Rows are one point carried round by a steady rotation, each followed by how many steps it has turned.
The counts run from 0 to 478.
[-16 -10  14  10 -18 -26  -1  13 -26 -17  -2  -2 -27  32  18  20 -23   1
   9  28  21   1  -2 -10  -5   1   4  19 -15   5   7  -5  -5  21  18  23
  -1 -25 -32   0  27  -1  -8  11   5  16   5 -21 -17   1   2] => 148
[-16   5  23  17   2   3  -2  11  26  -4 -20   9  -9 -28  29  26 -25  27
  17   6  14  -8 -17  -4   6  16  21   3  12  -9  -6 -10  -9  15  17  -7
   7 -16  26 -13   8   4  20 -18  10  -1   0  23  15 -27   4] => 197
[ -8  30  12  10 -13  -8  -1  -5 -29 -14  -4 -21 -28  37  22   4  -7  -9
   7  15   9 -20  27 -16 -19 -10  -9 -11 -12  20  24   9  19 -11   8   1
  -3  -7 -19  -6  24   1  -4  11   9   6  13 -32 -11   2  -1] => 133
[ 13   1 -10  -4  21   1  28   6  22  -4   0  -9  16   4  -9  -6  15   2
   0  -9 -18 -21   4   3 -11 -21  29 -10   6  11  22  40  11   1   0 -13
   7   2 -14 -44   2   2  36  -3   7 -14  -2   2  37   3   7] => 49
[  0  11 -22  -7 -15 -11   6  17 -16   4  -6 -22  -4  32  -2   1 -24  12
   1   2  21  -5  -3   9 -15 -17  14  -4 -15   5  24  27   8  15   4   7
   0 -29 -34 -30  -2   2  16  17 -17  -9  11  18 -14 -18  -1] => 301
[-25 -21 -19   4 -26  14 -12  11 -16  23  -5  -8   0 -17 -15  18 -27   7
  -6   8  18   1  -2 -12 -48 -16   3  -2 -25  12   6   7  16  -7  -1   2
 -10 -20 -17   3 -20   7 -20  -3  17  -5   7   8 -14 -28 -11] => 96
[ -7  24  -7   3 -13  18  -2 -22  -9   2 -22  -8  -3  -1   2   7   6   6
   1   3  10 -30  23 -14 -29 -13   0 -13 -12  29  26  21  32 -25  -3  -3
  -5   5  -1  15   9   2 -12  -4  36  -8  10 -11 -17  -7 -14] => 109
[-18 -12  20  20  -1 -12   2  25   3 -13   2   4 -31 -20   3  12 -37  20
  14  19  -2  -4 -19 -12   3  13   5   8   2 -13 -17  -2 -26  32  18   4
  -4 -13   7 -10  18  15  12  -3  -6   6   1  -5  18 -28  14] => 181
[-12  -5  43   9   2  16   3   8  29 -14   4  -7  -1  -9  29  15   6 -10
  12   1  -9 -12  14 -16 -15   4   4  -8  11   3  -4   2  -3  -8  -2 -45
   4  -7   7 -35  -3   3  16 -21   2   5   5 -12  37 -16  15] => 210
[-21  12  30  30 -14   6   1   8 -21  -2  -9  19 -12 -15  25  18 -21  -6
 -16  19  -2   4   6 -22 -13  13  12 -23   7   4   6 -27   2 -27  19  13
   7  -2  12  19  22  12 -11  -3  23  -5   5  -7  17 -27  -3] => 375
[ -6 -14  26   8   9   8  23   0  27  23   3  14  20 -31  -3  29  -3  -3
 -18  -4  -1   7  -2  -1 -11  22  48 -17   7  -1  -2 -16   3 -26  16  -7
  14  -3   6 -15  -5  10   0 -14  21   2  -6   0  24  12 -12] => 230
[-10  -9  33  20  10 -18  42  11   4   6  14   6  -5  -9  -7  14 -20  -3
  -3   7  10 -20 -17 -17   4   6  22  -1  14   1  -4 -27 -14   8   5  35
   6   6  18  -2  26  17  13   8  20 -17  -6 -26   8  13   9] => 409
[-20  -9  17  22   7 -10  10  11  11 -16  -2  19 -19 -27 -10  19 -12  19
  10  19  -6 -16 -18 -22   9  10  21   9  11  -4  -5   3 -29  30  21  17
   1  12   6   9  33  13  19  -6  10  -1  -4  -9  28 -22  11] => 179
[-12 -11  20  -1   3   9  11  -3  40  -4   1   9  27 -13  -5  25  20   2
  10 -14   7 -13  11 -11  -5   0  26  -2   0  17  26  25   8   4  -6 -25
   9   3 -10 -43  12  -3  22 -14  -3 -10  12   6  31  -7  13] => 458
[-19  -6 -20   9  -9  35 -13  -5 -10  19 -14  15  16 -24 -25  17 -17  13
 -11  10  17  -8   2 -10 -29  -7  24 -12 -22  11  21   6  10 -22   0  -3
   3   1  -6  10  -7  16  -7  -3  21 -15   3   2 -16 -32 -16] => 94
[-10  14  34  22 -11 -25  25  12 -23  10  -7 -14 -28  -3  28  11 -34  -2
  -6  11  -1  11  -7 -14 -17  10   8 -11  16   6 -11 -32   7  -7  24  30
   4 -18  12   8  11  14  -7   7  22  -3   3  -6  15   4  -7] => 385
[ -6  31  17  18  -8  17 -12 -17  -7 -21 -31   2 -18  -3  39   5  -3   5
   8  18  -7 -18  21 -17 -19  -2  -2  -7   4  16   7   7  20 -26   8 -18
   3   4  11  15  18   2  -6 -16  39  12   3 -20   5 -15  -7] => 364
[-12   1  10   6 -24 -17  -5  -6 -23 -12  -4  -7 -25  20   9  16  -1 -15
  -3  16  -3 -10  26 -23 -33 -15 -19  -1 -13  30  19  17  28 -13   3  13
  -7  -9 -28   5  16  -9 -24   5  17   7  18 -16  -3  -1   1] => 124
[  4 -21  -3  -7  -1 -15  25  27  11   0   2 -17   9  11   4   4 -13  -3
   3 -14   6 -10  -8   6 -20 -22  15  -2   2   3  12  24  14  18   0  -3
   6 -35 -18 -50 -18  -9  24   0 -13 -16   1  23  22 -14  20] => 46
[ -1  -7 -14  -2  17  34  -5   2  12  -2   4   5  25  -8 -10  -3   0   0
  -5  14 -12  -5  13  -2 -20 -21  39 -10 -16   4  27  32  -1 -18   2 -34
   4   0 -26 -38  -6   7  21  -5   6  -3  -3 -15  18  -7  -5] => 66
[ -5 -17  35   2   6  24  15   4  25   7  19   4  12  -4   3  15   7 -20
  -2   0   6 -17  18  -8 -25   7  23 -15  -4   4  -3  -2   3 -39  -5 -41
   3  -4   2 -31 -20  -5   3 -17  12   0  -6 -38   8   6   3] => 236
[  0 -16  40   6  -1 -26  14   7  -3 -16   8  -1 -20  14  30  13 -15 -19
   4  17  -5  -5  -1  -4 -16  -6  -2  18   5  10  -5 -16   4  -6  22   6
   0 -22  -7 -11  12  -3 -13   0  27  19  -4 -37   6  36   1] => 396
[  2 -25  29  -7  12 -22  20  -2  27 -12   9   3 -17   3  -1  10 -11   5
  24  10 -12 -28 -11   2  -1 -14   0  27   5  10  -9   5   2  15  22   4
  -7 -11   4 -36  12  -1   3 -11   8   6  -7 -40   4  34  18] => 422
[  5   1 -11   1   1   5  10  -6   9  -7   2  24  16  14 -29  14   4   2
  -8   0  23 -29   8  -4  -1  -4  33 -16 -11  13  45  21  18 -11   3  25
  12  -1 -27 -13  19  -7  14   4  -4 -24   4  17 -12 -19  11] => 289
[-15   7  11  25   2 -13  20   9 -22 -15   7  12 -13   8 -10  16 -11   0
  -6  25  -5 -12  -4 -24   8  13  24   1   2   6  12  -8 -17  10  14  34
   8  17 -15  18  51  14  11  12  11  -1   3 -28   9  -7  -3] => 153
[  3   7 -27  -8  -2   1 -17   6 -10 -17  -9 -13 -11  27   6   3 -16  13
   3  21  -5  -4   7   7  -9 -18  21   6 -22   7  27  42   2   9  21 -15
  -3 -20 -46 -30   5   4  12  10 -10  14   5 -12  -8  -7  -8] => 311
[-15  25  -1  24 -15  -7   9  -2 -33   2  -4   1 -20   6  -9  18 -12   1
 -19  16  -5  -4  13 -25 -16   5  16 -25  -4  17  22  -6  12 -16  15  39
   6   8  -7  24  30  16 -10  16  13 -15  17  -6   4 -14  -6] => 128
[-10 -20  19   7   7 -18  30  12  27   8   5  12   2 -26 -26  19 -18  13
  11  -8   4 -22 -19 -14   4   5  17  -2  10   3   3  -2  -7  24   8  29
   4  -1  15 -20  16  13  21  -5  -7 -30   5   7  23  -8  21] => 435
[-20 -14 -14  17 -22   8 -17  15 -14  -2 -31   1  -8 -21   1  19 -20  23
  -3  17  20   3 -15 -16 -21   0  15  15 -10   8  -1  10  -4  17  12   4
  -3  -4 -10  26   6   5  -4  -8  40  12  -5  12   0 -40 -19] => 342
[ -9  31   7  18 -13 -10  18  -7 -24  -8 -21  -4  -5  18   8  16  -4   4
  -4   9  20 -19   4 -21  -3  11  16  -6  -1  23  27  -7  15  -9   8  37
   9   6  -5  25  41   9   3  11  30  -9  12 -11 -14   2 -11] => 136
[-13 -12  18   5 -11 -24   5  13 -18 -22   3  -7 -30  34  17  19  -9  -9
   6  26   8  -6   2 -12  -8  -8  -6  22 -11  11  10   4  -2  17  14  14
  -3 -17 -41  -6  25 -10  -8  12   8  19   5 -33 -11   9   4] => 149
[ -7 -26  23   0  -7 -14  35  23  10  37  16 -18   2 -14 -12  21 -17  -9
  -9 -15   9   2  -6  -6 -40   7  22  -9  -2  -2 -19 -15   7 -12   4  -1
  -4 -29   3 -22 -35   5  -8  -2   6  -2  -4  -3   4  10 -10] => 241
[-12 -19  35   3  -1  -4  -1   6  35 -24 -13   2  -6 -13  37  22   9   5
  22   0 -10 -11   3  -3 -10  -2  -1  13  10  12  -7  15   6  14   7 -35
  -3 -11   5 -33   8  -9   7 -24  18  20   3  -4  33   1  10] => 201
[ 15  18  -6   2  13   1  25  -8  13  16   9   7  -4   1 -39   4  -9   6
  -1  -9   8 -47   8  -5 -15   2  28 -27  -6   7  20  14  20 -32  12  19
   2   5   8 -14   2   6  10   6 -10 -31   5  -2 -13 -11   7] => 272
[ -4 -14  27  -5   2 -17  14  13  25   1  10 -11 -20 -11  -3   5 -28  10
  27  -3 -16 -20  -5  -2  -9 -13  -4   5   3   2 -11  20   0  23  17  -7
  -8 -18  10 -53  -1  13  13  -3 -30 -11  11  -6  20   3  24] => 438
[ -1 -15 -18  -4   5  21  14   8   4  11  -2 -24  20  -1 -18  -7   8   0
  -4  -1 -12  -5   4  -2 -36 -27  18  -3 -10  13  15  38   5  -3  -9 -32
  -3   7 -28 -25 -17  10  18   0  26  -5   4 -18  25   0 -13] => 74
[-18  10 -19  15 -10  17   4  -8 -15  22 -13  -2   0 -25 -33   7  -9   5
 -13   4  -6 -16  13 -22 -38 -10   9 -26 -14  21  13  15  16 -24   2   9
  -2  17   2  21   4  21  -8   1  27 -15  11   0   3 -25 -16] => 102
[ -9 -11  37   7   6  -1   6   1  38 -23 -14  12   0 -19  28  23  16   0
  17  -3 -16 -13   5  -9  -4   4   9  11  15  10  -2  14   1   2   4 -33
   4   1   6 -23  13 -10  12 -28  23  11   0 -10  42  -3   5] => 202
[-14  16   7   0   2  24  18   1  25  20  -3 -12  29 -15  -3  20   4  18
   2 -22  18  -7   4  -7  -4  16  41 -20  -1   4  23  10   3  -6  -2 -24
   9   1   3 -28   0  14  32  -5  -8 -16  10  17  10 -14 -11] => 468
